In the rows, 128 means zero.
One turn moves each row of this set onto another row. After a few examples, where does it send each row asked below?
Q876: [156 138 144 114 149 134 128 122 111 125 170 125 141 141 123 156 118  96
 144  81 111 146  78 123 117 148]
Q133: [106 122 139 103 141 149 114  92 131 130 102 106  90 103 124  93 112 156
 136 119  80 125 112 155 130 112]
Q926: [109 110 133 113 140 141  95  95 139 125 101 106  91 106 131  98 108 162
 123 123  90 139 107 154 114 108]
Q282: [153 149 136 171 111 132 137 124 137 105  75 112 129 137 134 126  78 122
 113 107 156 140 157 144 131 136]
Q108: [116 114 136 100 138 143 112  87 129 127  95 101 101 107 122 100 114 162
 114 114  89 131  91 158 125 103]
Q61: [136 153 103 151 100 126 132 116 107 109 124 132 115 136 139 118 168 100
 107 147  92 104 120  82 142 103]
Q151: [151 144 147 120 133 148 160 127 102 135 169 120 156 126 116 152 115  99
 143  97 120 148  82 121 117 142]
Q370: [143 124 145 121 134 150 148 126  94 139 164 127 155 134 112 147 111 104
 139  81 115 150  77 120 124 134]
Q9: [135 144 109 150 114 126 132 126 107 118 115 133 118 126 145 129 180  98
 120 147  90 101 115  87 140  98]
Q517: [ 97 114 147 108 133 145  96  92 121 123  97  97  92 101 125 105 115 149
 123 136  93 131 102 157 129 118]
Q374: [112 116 133 107 139 151  97  91 140 136 100 108  97 106 126  95 119 162
 120 122  91 123 114 151 130 101]
Q670: [149 142 134 158 121 125 145 131 129 111  87 114 134 137 145 116  68 123
 100 108 159 150 159 130 142 145]
Q756: [155 140 140 166 119 138 132 130 141 108  81 110 125 136 135 134  70 104
 104 112 157 148 157 121 135 134]
Q365: [136 151 115 151 110 128 132 135 102 120 111 126 114 139 159 127 176 106
  93 141  89 106 126  91 143 103]
Q361: [149 133 136 120 136 139 147 133  99 127 171 115 147 128 125 154 115  96
 140  93 115 155  70 125 107 144]
Q764: [129 145 106 159 123 124 124 126 103 110 109 133 116 128 151 117 177 103
 108 144  96  98 111  84 136 113]
Q618: [144 148 123 161 117 134 153 133 129 119  89 111 125 136 135 126  78 118
 104 109 160 150 169 139 139 118]
Q518: [138 134 156 111 142 137 135 140 106 123 168 117 156 146 124 152 118 106
 145  85 121 156  88 123 112 137]
Q196: [138 140 103 149 114 128 133 116 104 111 114 133 126 152 151 115 183  97
 103 153  96 110 113 102 136 119]
Q95: [156 138 133 149 113 127 147 128 125 118  91 113 129 138 125 122  65 129
 104 115 156 152 168 135 144 130]
Q137: [150 142 148 109 136 148 156 128 108 126 151 121 155 123 120 146 123 108
 146  84 109 161  71 128 116 132]
Q45: [152 111 168 138 165 141  82 137 158 131 130 104  88 126 144 143 129  77
 109 122 107 129 112 124 137 138]
Q682: [129 139  99 148 128 115 132 121 116 102 122 127 111 140 143 122 187 102
 100 153 101 103 129  96 141 123]
Q837: [104  96 138 110 143 160 106  87 137 125  95 101  88 102 124 109 119 158
 126 131 100 139 106 151 123 128]
Q744: [149 152 141 163 111 136 151 139 123 104  91 113 126 137 136 130  74 134
  94 119 148 144 163 131 143 128]
Q653: [139  93 162 135 164 136 133 132 139  95 151  95  92 128 107 135 136 128
 106 144 130 130 130 125 118 173]
Q616: [161 117 142 144 152 153 134  94 152 100  94 116  97 129 141 136 149  91
 140 143 155 164 104  95 122 144]
Q852: [176 125 121 130 159  98 101  82 141  98 118 116  87 145 129 128 143 116
 105 112 160 125 110 128 146 146]

Q837 goes to Q682
Q45 goes to Q616
Q670 goes to Q926
And these:
Q518 goes to Q282
Q618 goes to Q133
Q365 goes to Q137
Q95 goes to Q374

One turn moves each row of this set onto another row. After a few examples, where does it send each row asked below?
Q832: [103 107  90  84 129 135 163 157  76 155 108 134 154 134 158 183 101 143
 129 104 129 118 113 134 139  78 115  98 121 126 155 116 140 186 123 149
 157 165 132 131 129 128 120 140 127 112 180]
Q929: [140  89 137  92 127 121 150 114 144 106 127 144 107 119 108 135 188 137
 169  73 177 134 135 155  65 149 109 117 131 111 162 144  97 140 103 131
 156 151 152 140 123 173 154 125 112 121 168]
Q103: [115 128 107 133 134  95 107 136 124  86 156 182 134 144 154 157 131  77
 131  91 172 130 151 138 122 139 102 115 125 141 140  92 100 143 142 143
 140 141 114 112 138 180 143 122 140 107 138]
Q991: [144 111 111 125 168 122 128 132 154 112 129 145 131 139 106 153 120 153
 165 112 114 111 122 128 113 113 108 145 104 114 153 128 191 130 125 146
 121  90 118 116 142 143 136 146 136 141 183]
Q432: [106 112  91  83 144 138 167 165  95 152 104 125 145 138 158 190 107 141
 130 104 126 112 106 137 138  78 111 112 114 123 153 125 133 178 112 147
 160 160 125 125 101 131 114 130 112 114 170]
Q947: [162 116 105 103 140 112 134 104 137 161 136 181 118 105 151 106  95 130
 138 111 131 144 115 175 126 122 142 163 130 109 119 136 126 127  77 120
 137 130 117 140 140 145 168 145 129  93 136]
Q92: [112  87 103 103 125 116 129  99 147 115 118 136 117 154 147 141 136 148
 112 124 134 200  95 166 131 121 123 123 154  95 159 167 149 126 115 118
  86 124 113 125 143 132 141 165 145 126 157]
Q273: [119 114 116  62 149 120 111 123 131 137  87 103 107  93 141 157 131 132
 135 128 108 113 144 145 132 121 109 125 163 141  88 134 167 134 130 137
 138 146 133 136 135 123 169 110 151 136 129]
Q976: [120  90  88  72 152 128 144 109  89 126 167 116 122 148 139 104 129 135
 133  98 164 109 143 137 132 140 113 131 189 114 162 130 158 135  96 143
 155 169 149 130  97 184 151 140 121 130 160]
Q560: [123  93  58 131 137 121 205 133 129 124 132 148 140 154 161  99 160 115
 166  84 144 161 140 147 138 141 110  85 127 104 135 117 120 144  91 114
 155 137 128 155  99 134 122 114 127 118 157]
Q683: [126  96 117 111 124 140 132 140 146  95 108 137 137 172 114 157 110 123
 155  67 150  89 143 164 144 108  86 107 146 106 121 127 163 114 119 177
 124 118 156 138 103 116 159 113 145 127 117]
Q899: [123  78 108 104 150 110 179 121 173 107 109 118 161 138 118 151 143 105
 135 104 166 117 110 119  93 137  81 111 145 156 175 128 149 159  82 129
 145 130 163 149 112 156 161 140 125 136 178]
Q743: [170 141 102 123 105 126 143 114 114 137 113 162 154 131 159 140 112 138
 130  82 137 150 136 133 152 132 108 113  90 144 119 108  85 160 145 139
 101 164 178 125 137 147 151 129 100 120 169]
Q447: [140 120 138 111 109 104 139  89 146  85  87 129 151 119 134  83 172 113
 121  97 131 108 123 162 126 102 105 129 156 115 121 156 105 135 127 122
 131 152 133 150 111 173 148 122 117 127 172]
Q315: [119  84 107 126 125 190 131 125 129 100  94 136  81 161 151 170 108 145
 120  94 130 118 168 152 132 109 132 106 112 141 124 128 106 112 135 146
 141 145 130  99 118 151 136 131 177 111 174]
Q340: [107 116 102 123 139  89 103 115 121  95 152 177 150 145 137 151 122  89
 132  97 155 113 148 164 114 127 107 132 125 145 139 111 110 163 138 152
 151 146 101 114 134 197 139 113 130 105 146]
Q77: [157 121 114 105 140 113 140 111 122 164 125 175 110 110 143 112  99 147
 147 104 143 143 119 170 129 129 139 155 137  98 111 137 132 120  84 116
 141 131 131 151 150 136 164 138 151  78 138]
Q259: [108 121  88  93 129 112 156 110 142  94 113 113 150 122 134 177 147 128
  85 104 116 134 111 173 134 166  71 130 150 113 149  81 104 142 111 144
 154 141 168 124 100 155 136 114 142 144 182]
Q796: [117  96 130  84 143 110 101 136 125 141  88 104 103  87 149 159 136 128
 114 127 116 110 144 148 135 119 114 119 135 134  92 136 168 134 125 137
 150 156 136 135 131 123 155 101 139 132 128]
Q260: [136  85  59 114 121 134 162 100 133  94  73 149 137 143 122 126 130 139
 136  59 148 148 130 110 103 116 103 122 142 115 158 112 125 136 140  92
 156 145 155 121  76 177 152 102 162 106 180]
Q369: [120 136  99 145 134 146 155 129 116 106 125 115 127 110 131 125 103 182
  94 127 153 117 149  85 125 123 127  87 150 116 134 158  97 132 122 111
 142 119 136 135 104 137 117 141 130 138 168]
Q417: [104  87  95  86 119 144 140  84 120 119 119 130 115 157 159 145 138 145
 115 119 137 197  94 169 140 149 113 110 159 108 152 167 129 144 113 118
  94 135 129 115 133 134 141 148 147 146 142]
Q131: [162 102 106 103 117 131 119 122 154  96 126 156 141 133 192 151 110 106
 117 123 167 159 115  98 150  84 111 120 147 111 139 119 129  84 116 124
 126 125 158 103 148 120 138 134 163 132 143]
Q191: [133 116 112 110 108 118 146 136 150 100 123 139 151 171 108 156 114 126
 168  76 152  95 116 170 144 105  69 122 143  98 118 123 147 119 105 167
 146 111 155 142 105 117 151 100 122 128 114]
Q214: [110  67 104  97 116 114 172 127 149 111 131  96 138 126 137 128 125 119
 117  96 139 151 147 143  99 106  73 109 190  97 149 129 113  99 113 104
 151 186 168  97 133 166 152 136 142 107 144]
Q669: [134 131 118 119 126 152  97 191 144 136 138 136 138 169 123 156 123 119
 151  92 166 139 105 151 117 141 100 133 118 114 144 140 105 148 101 122
 149 168 109 115 167 147 148 139 121 156 165]
Q873: [112 142  91 147 117 159 140 158 122 116 122 110 116 125 110 143 102 175
  85 110 159 123 138 104 120 122 126 115 143 106 151 149  93 138 125 115
 155 119 132 136 117 141 119 143 129 136 189]
Q372: [165 129  98 126 103 118 127 109 113 141 106 167 142 141 152 137 126 133
 117  88 131 149 122 135 157 133 105 123  70 141 123 101 103 162 134 136
 105 143 182 124 144 142 157 133  89 117 154]

Q103 goes to Q92
Q743 goes to Q947
And these:
Q560 goes to Q447
Q369 goes to Q340
Q315 goes to Q669
Q899 goes to Q260
Q77 goes to Q796

One turn moves each row of this set onto another row. After a few examples, where does it send each row asked below?
Q552: [117 178 129 133 117 129 148 105 113 154 128 122 156 100 102 174 136 133
 136 101 139 130 111 110  87]
Q707: [102 139 136 107 118 127 148 117 154 113  95 143 137 120 147 143 162 142
 129 160 160  90 161  82 141]
Q870: [100 145 130 100 120 131 146 103 126 102 103 138 121 134 116 144 166 119
 116 136 203  96 153 114 138]
Q107: [ 90 167 110 128 128 117 116  95 110 174  86 133 123 139 108 147  88 132
 140  98 140 109 176  92 122]
Q385: [112  80 148 131 156 135 154 131 162 130 128 140 125  91 161 104 133 120
 153 120 148 120 115 134 138]
Q595: [106  95 148 134 146 141 132 143 160 140 130 141 131  91 170  90 128 120
 144 121 150 111 106 132 121]
Q286: [ 84 114 137 124 142 144 137 115 143 128 122 162  90 133 142 101 104  88
 146  96 189 105 118 148 162]
Q777: [110 153 111 136 129 116 122  81  97 163 125 103 131 104  99 150 119 126
 128 101 156 137 158 114  86]
Q60: [ 72 171 132 128 116 138 107  94 126 162 134 134 146 122 141 129 103 119
 155  83 124  96 167 102 112]
Q690: [ 83 161 113 120 138 138 105  83 110 160 141 104 133 121 125 118 103 112
 134  92 147 105 168 128 102]
Q12: [ 79 123 147 131 132 156 114 144 152 141 114 159 105 124 160  90 124  88
 151 105 182 103 105 137 130]
Q939: [111 133 144  99 126 123 159 104 129 104 114 151 137 129 126 151 168 136
 119 140 170 101 158  97 139]
Q580: [ 98 119  97 144  98 104 133 131 124 127  84 157 102  89 141 153  91 129
 129 127 183 104  96 119 168]
Q429: [118  68 155 126 150 132 137 113 135 121 147 144 131  99 149 107 108 124
 123  98 156 114 136 139 142]
Q770: [ 87 194 127 126 124 130 140 113 112 175 116 168 138 138 119 166 115 136
 149 111 119 111 125  98 106]
Q109: [110 113 115 139 102  86 144 145 130 153  68 166 117 102 124 164 114 136
 154 118 166 111 101  93 157]
Q631: [ 89 161 157 119 127 132 137 104 114 161 139 142 150 117 130 137 141 115
 161  78 117 112 152  98  89]
Q739: [ 79 175 134 141 115 141 120  95 110 169 123 133 147 125 140 137 101 113
 167  88 120  94 164 107 110]
Q69: [114 150 113 136 126 115 131  84 109 156 100  86 143 100  89 158 110 132
 127  87 162 127 158 116 107]
Q727: [114 104  94 120 135  97 144 128 102 123  97 154  99 105 125 151 105 131
 114 138 184 127  88 137 148]
Q68: [110 120  92 141  97  86 135 127 124 142  83 151 117  98 120 163  93 133
 136 127 186 108  98 115 165]
Q463: [ 91  93 153 124 142 141 125 116 123 122 128 166  99 130 140  99 108  97
 134  79 188 104 131 143 152]
Q227: [113  73 145 120 160 129 154 104 135 119 137 152 107 115 138 107 113 110
 133 101 169 123 136 143 159]
Q771: [119 113  93 124 124  85 144 128 107 146  93 155 114 105 110 163 106 137
 122 135 185 124  86 133 144]
Q841: [ 82 118 139 134 138 149 136 141 172 135 119 150 108 108 168  99 126  96
 163 116 166 106  97 130 143]
Q999: [100 163 154 129 129 132 143 102 102 166 135 140 153 117 128 143 135 111
 165  85 113 116 147 109  85]
Q497: [105 107 129 146  99  97 146 153 130 138  66 168 104  89 143 153 122 131
 149 111 162 120 101  95 158]
Q660: [115  95 125 122 136  86 157 150 107 139  80 171  97 103 130 147 136 134
 136 128 166 138  93 113 136]
Q215: [ 83 165 111 133 135 135 114  83  96 163 125 104 138 123 128 130  94 108
 143  96 142 103 167 133 104]
Q558: [121  76 137 127 163 108 161 136 129 132 100 146 115  80 149 123 128 139
 147 134 161 127  97 130 134]
Q441: [106 173 134 136 116 125 139 104 106 168 137 133 140 104 115 162 141 127
 143 104 132 142 127 101  75]
Q394: [ 91 155 118 110 112 137 136 119 149 115  85 125 122 125 137 131 159 122
 124 151 195  88 151 100 140]
Q306: [120 106 115 122 125  76 155 142 108 157  79 170 117 110 114 166 126 140
 144 130 169 130  90 109 136]
Q470: [ 92 116 141 142 124 124 145 156 148 138  82 161 102  90 159 116 133 121
 172 118 172 112  80 114 140]
Q931: [ 87 118 128 139 117 123 138 126 133 119  94 172  88 109 143 125  92 111
 153 102 196  95  98 132 176]
Q540: [ 88 165 107 142 117 120 110  82 104 174 112 128 119 130 116 145  93 129
 134 103 147 116 177  96 109]
Q435: [105 155 130 120 148 132 136  84  82 162 136 106 145 117 115 136 128 107
 146  92 142 128 153 135  79]
Q672: [113  85 123 125 152 110 149 106 114 113 113 158 100 100 134 129  87 133
 127 122 183 111 117 143 167]
Q80: [ 83 187 129 141 104 130 123 102 115 178 124 160 132 131 124 155 118 126
 154 106 121 115 147  84 101]
Q316: [ 98 151 134 106 148 132 130  89  97 159 145 107 144 116 117 131 145 107
 143  85 145 127 150 131  77]

Q690 goes to Q316
Q660 goes to Q497
And these:
Q215 goes to Q435
Q463 goes to Q429
Q841 goes to Q286
Q441 goes to Q80
Q672 goes to Q558
Q69 goes to Q552
Q870 goes to Q939
Q109 goes to Q68

